In the data rows, the value 128 means zero.
Every row has a hidden score. In each pair, how much higher is the second row's than the first's? 20 means about the same, 40 much higher and 0 much lower. The score is a weighted sum of the row's numbers plus the product of two more (or one squared), each taken from its middle value.
array([100, 190,  58, 121,  86, 197,  60, 226, 112,  94, 157])
array([131, 122, 127, 126, 129, 120, 121, 118, 122, 125, 126]) ~ 20
array([141, 122, 131, 128, 131, 121, 134, 125, 120, 147, 121])
array([145, 134, 191, 126,  82,  85, 123,  93,  79, 212, 138]) ~ 25
array([135, 114, 121, 122, 112, 115, 139, 116, 129, 119, 121])
array([176,  93, 197, 152,  51,  96, 137,  73, 163, 239, 230]) ~ 30
array([190, 151, 109, 134,  82,  85, 148, 106, 142, 142, 169])
array([132, 125, 141, 144, 139, 126, 135, 119, 120, 124, 119]) ~ 24
array([127, 118, 118, 125, 129, 125, 141, 123, 130, 125, 120])
array([134, 121, 133, 133, 133, 118, 129, 120, 115, 127, 123]) ~ 20
array([134, 119, 135, 127, 138, 126, 138, 125, 128, 117, 122])
array([165, 158, 227, 106,  13,  44, 105,   0, 154, 248, 255]) ~ 18
array([ 86, 138, 152, 140, 124, 155, 122, 115, 188, 132, 133])
array([173, 154,  99, 144, 134, 101, 137,  98,  99, 110, 141]) ~ 3
array([142, 122, 138, 126, 137, 125, 128, 127, 125, 137, 125])
array([131, 114, 126, 100, 109, 114, 132, 116, 126, 131, 125]) ~ 18
array([177, 137, 102, 109, 155, 112, 126, 149, 146, 106, 171])
array([129, 122,  93, 122, 114, 125, 106, 151, 104, 120, 130]) ~ 29
array([115, 104, 120, 107, 115, 119, 137, 117, 115, 128, 117])
array([138, 116, 125, 119, 130, 119, 131, 129, 135, 137, 129]) ~ 23
array([137, 118, 132, 136, 142, 130, 141, 142, 135, 140, 129])
array([133, 117, 105, 133, 137, 125, 132, 130, 139, 125, 121]) ~ 19
array([125, 139, 136, 146, 133, 133, 127, 117, 152, 130, 146])
array([116, 105, 119, 120, 128, 121, 130, 118, 112, 115, 103]) ~ 17
array([148, 135, 244, 114,  85, 103, 145,  25, 134, 255, 222])
array([133, 107, 114, 120, 126, 116, 130, 127, 125, 129, 120]) ~ 13
array([139, 112, 126, 110, 134, 131, 157, 135, 143, 149, 125])
array([130, 107, 113, 115, 126, 117, 130, 130, 129, 126, 116]) ~ 23
array([139, 120, 129, 123, 122, 111, 121, 115, 117, 123, 126])
array([124, 123, 133, 110, 143, 116, 131, 131, 155, 154, 142]) ~ 20
array([130, 107, 161, 144, 105, 106, 127, 102, 110, 181, 129])
array([  0, 255,  71, 126,  43, 255,   0, 212, 179,  38, 171]) ~ 30
array([ 92, 206, 101, 131, 120, 220,  44, 219, 135, 102, 154])
array([128, 140, 129, 130, 115, 114, 126, 135, 135,  81, 183]) ~ 13
array([128, 130, 149, 137, 132, 112, 139, 114, 139, 134, 132])
array([147, 135,  96, 132, 109, 134, 120, 140, 131, 113, 129]) ~ 19
array([119, 109, 172, 114, 100, 112, 151,  67, 112, 187, 134])
array([125, 116,  81, 121, 115, 125, 120, 134, 131, 113, 119]) ~ 21
array([109, 104, 120, 119, 136, 126, 141, 126, 118, 120,  98])
array([128, 118, 105, 111, 126, 123, 132, 134, 142, 137, 135]) ~ 20
array([141, 111, 107, 114, 131, 121, 143, 149, 153, 149, 128])
array([122, 110, 131, 142, 147, 132, 139, 133, 120, 118, 112]) ~ 17
array([130, 121, 117, 140, 138, 145, 164, 156, 166, 120, 125])
array([126, 126, 132, 128, 130, 118, 131, 106, 129, 119, 108]) ~ 10
array([127, 117, 129, 126, 137, 125, 137, 122, 122, 120, 113])
array([115, 139, 105, 148,  99, 105, 133, 121, 149, 103, 126]) ~ 24
array([103, 103, 104, 119, 106, 123, 140, 137, 143, 109, 108])
array([134, 147, 163, 104, 110, 129, 122,  91, 136, 144, 159]) ~ 11
array([155, 147,  82, 118, 134, 127, 124,  95, 130, 133, 132])
array([123, 111, 125, 131, 134, 126, 141, 129, 129, 128, 123]) ~ 25
array([141, 141, 123, 125, 118, 107, 128, 120, 121, 138, 148])
array([138, 112, 128, 131, 141, 122, 136, 146, 136, 130, 120]) ~ 25
array([142, 121, 129, 144, 146, 137, 155, 153, 153, 140, 134])
array([138, 119, 140, 109,  98, 106, 126, 105, 123, 118, 120]) ~ 14
array([117, 102, 111, 115, 133, 123, 133, 127, 126, 126, 101])
array([135, 126, 131, 142, 130, 136, 141, 138, 135, 115, 126]) ~ 17
array([140, 120,  90, 150, 124, 118, 102,  95, 138,  99, 149])
array([131, 116, 192, 141, 106, 108, 132, 100, 118, 189, 154]) ~ 26
array([133, 124, 144, 146, 136, 126, 130, 136, 113, 122, 135])
array([142, 109, 112, 105, 136, 114, 141, 141, 143, 109, 126]) ~ 19
array([117,  94, 100, 103, 112, 103, 116, 123, 108,  83, 144])
array([123, 112, 122, 125, 129, 124, 134, 121, 117, 121, 104]) ~ 24
array([151, 172, 100, 139, 112, 146,  90, 187, 125, 135, 170])
array([120, 108, 103, 113, 125, 116, 137, 107, 127, 114, 116]) ~ 14
array([109, 111, 115, 120, 131, 127, 140, 127, 130, 122, 122])
array([125, 111, 121,  84,  89, 110, 104, 109, 121, 130, 122]) ~ 32
array([128, 122, 138, 132, 144, 123, 135, 116, 113, 123, 117])
array([142, 124,  96, 127, 131, 102, 127, 124, 106, 136, 136]) ~ 23
array([119, 181,  81, 147, 106, 190,  81, 185, 127,  97, 142])
array([107, 202,  67, 160,  99, 206,  55, 212, 123,  90, 159]) ~ 24
array([125, 124, 130, 143, 143, 130, 137, 126, 125, 124, 124])
array([142, 154, 121, 147, 140, 155, 102, 131, 102,  88, 124]) ~ 13
array([145, 125, 118, 135, 151, 125, 129, 126, 139, 132, 134])
array([138, 117, 125, 116, 119, 118, 129, 131, 138, 143, 124]) ~ 24
array([127, 122, 140, 138, 160, 133, 147, 133, 127, 129, 117])
array([122, 122, 112, 131, 134, 131, 136, 151, 140, 110, 106]) ~ 20
array([110, 120, 135, 133, 102, 124, 147, 122, 126,  83, 117])
array([136, 125, 117, 125, 122, 121, 144, 125, 124,  94, 122]) ~ 17
array([113, 114, 112, 128, 130, 126, 137, 119, 124, 121, 121])
array([ 44, 213,  79, 110, 103, 230,   6, 188, 136,  78, 134]) ~ 18
array([124, 121, 131, 128, 140, 130, 135, 126, 125, 134, 118])
array([132, 120, 112, 122, 106, 107, 135, 105, 131, 124, 133]) ~ 17
array([146, 157, 144, 124, 123,  96, 121,  96,  86, 124, 110])
array([120, 111, 118, 118, 120, 124, 136, 123, 126, 135, 113]) ~ 23
array([135, 116, 142, 114, 155, 134, 164, 116, 116, 127, 105])
array([137, 132, 101, 140, 133, 127, 129, 105, 110, 117, 126]) ~ 22
array([122, 148, 125, 124, 104, 142, 130, 134, 183, 122, 163])
array([146, 114, 255, 141, 117,  96, 148,  55,  89, 255, 169]) ~ 26
array([124, 117, 132, 133, 157, 134, 148, 139, 146, 132, 120])
array([133, 124, 137, 133, 136, 126, 135, 119, 121, 130, 117]) ~ 16
array([158, 114, 255, 119,  66,  42, 142,  12,  81, 255, 255])
array([136, 116, 138, 141, 151, 135, 152, 143, 141, 142, 124]) ~ 24
array([ 91, 182,  68,  84,  59, 196,  40, 210, 132, 102, 156])
array([126, 113, 130, 119, 124, 123, 130, 117, 124, 139, 120]) ~ 19
array([208, 211,  71, 170, 136, 113, 112, 161, 117, 118, 134])
array([133, 119, 125, 137, 141, 131, 146, 140, 136, 110, 120]) ~ 16
array([154, 126, 140, 145, 147, 124, 134, 135, 130, 142, 135])
array([147, 134, 136, 132, 134, 124, 132, 130, 138, 139, 147]) ~ 17
array([140, 130, 141, 137, 133, 133, 144, 141, 135, 152, 147])
array([133, 118, 136, 150, 155, 133, 144, 136, 132, 131, 123]) ~ 20
array([137, 123, 143, 145, 152, 130, 143, 136, 133, 131, 119])
array([126, 121, 125, 127, 136, 129, 132, 113, 126, 110, 109]) ~ 15
array([118, 106, 122, 114, 122, 119, 134, 120, 123, 126, 110])
array([137, 119, 125, 128, 120, 125, 144, 140, 139, 155, 140]) ~ 23
array([ 77, 138, 156, 145, 101, 131, 115, 117, 175, 101, 141])
array([127, 127, 127, 140, 148, 131, 136, 129, 136, 126, 139]) ~ 16
array([115, 112, 130, 124, 140, 119, 122, 108, 108, 107, 100])
array([134, 121, 131, 136, 143, 128, 142, 135, 136, 136, 123]) ~ 23
array([128, 122, 120, 129, 118, 125, 138, 137, 141, 103, 118])
array([122, 116, 113, 115, 136, 137, 124, 149, 114, 102, 110]) ~ 20
array([155, 151, 130, 154, 135, 140, 150, 134, 129, 106,  97])
array([111, 109, 135, 125, 125, 120, 132, 131, 123, 118, 112]) ~ 21
array([126, 114, 132, 136, 147, 128, 142, 128, 122, 127, 122])
array([140, 122, 132, 121, 157, 134, 164, 128, 138, 138, 116]) ~ 19
array([137, 135, 158, 152, 154, 136, 141, 132, 137, 125, 119])
array([113, 111, 119, 130, 133, 121, 120, 113, 108, 103, 100]) ~ 18
array([133, 123, 138, 141, 149, 119, 124, 107, 107,  99, 110])
array([ 74, 243,  88, 152,  90, 248,  22, 201, 159,  95, 164]) ~ 33
array([134, 117, 121, 118, 116, 117, 132, 128, 138, 138, 135])
array([127, 114, 124, 135, 135, 124, 125, 122, 111, 118, 106]) ~ 21
array([118, 134, 216, 110, 117, 107, 136,  91,  90, 169, 131])
array([139, 125, 114, 114, 106, 122, 128, 124, 129, 120, 125]) ~ 22
array([126, 118, 126, 120, 135, 123, 127, 119, 124, 125, 117])
array([115, 158, 102, 158, 140, 155,  68, 127, 173, 104, 142]) ~ 24
array([132, 117, 139, 124, 144, 124, 131, 121, 121, 132, 122])
array([119, 106, 122, 132, 134, 129, 146, 141, 126, 129, 119]) ~ 24
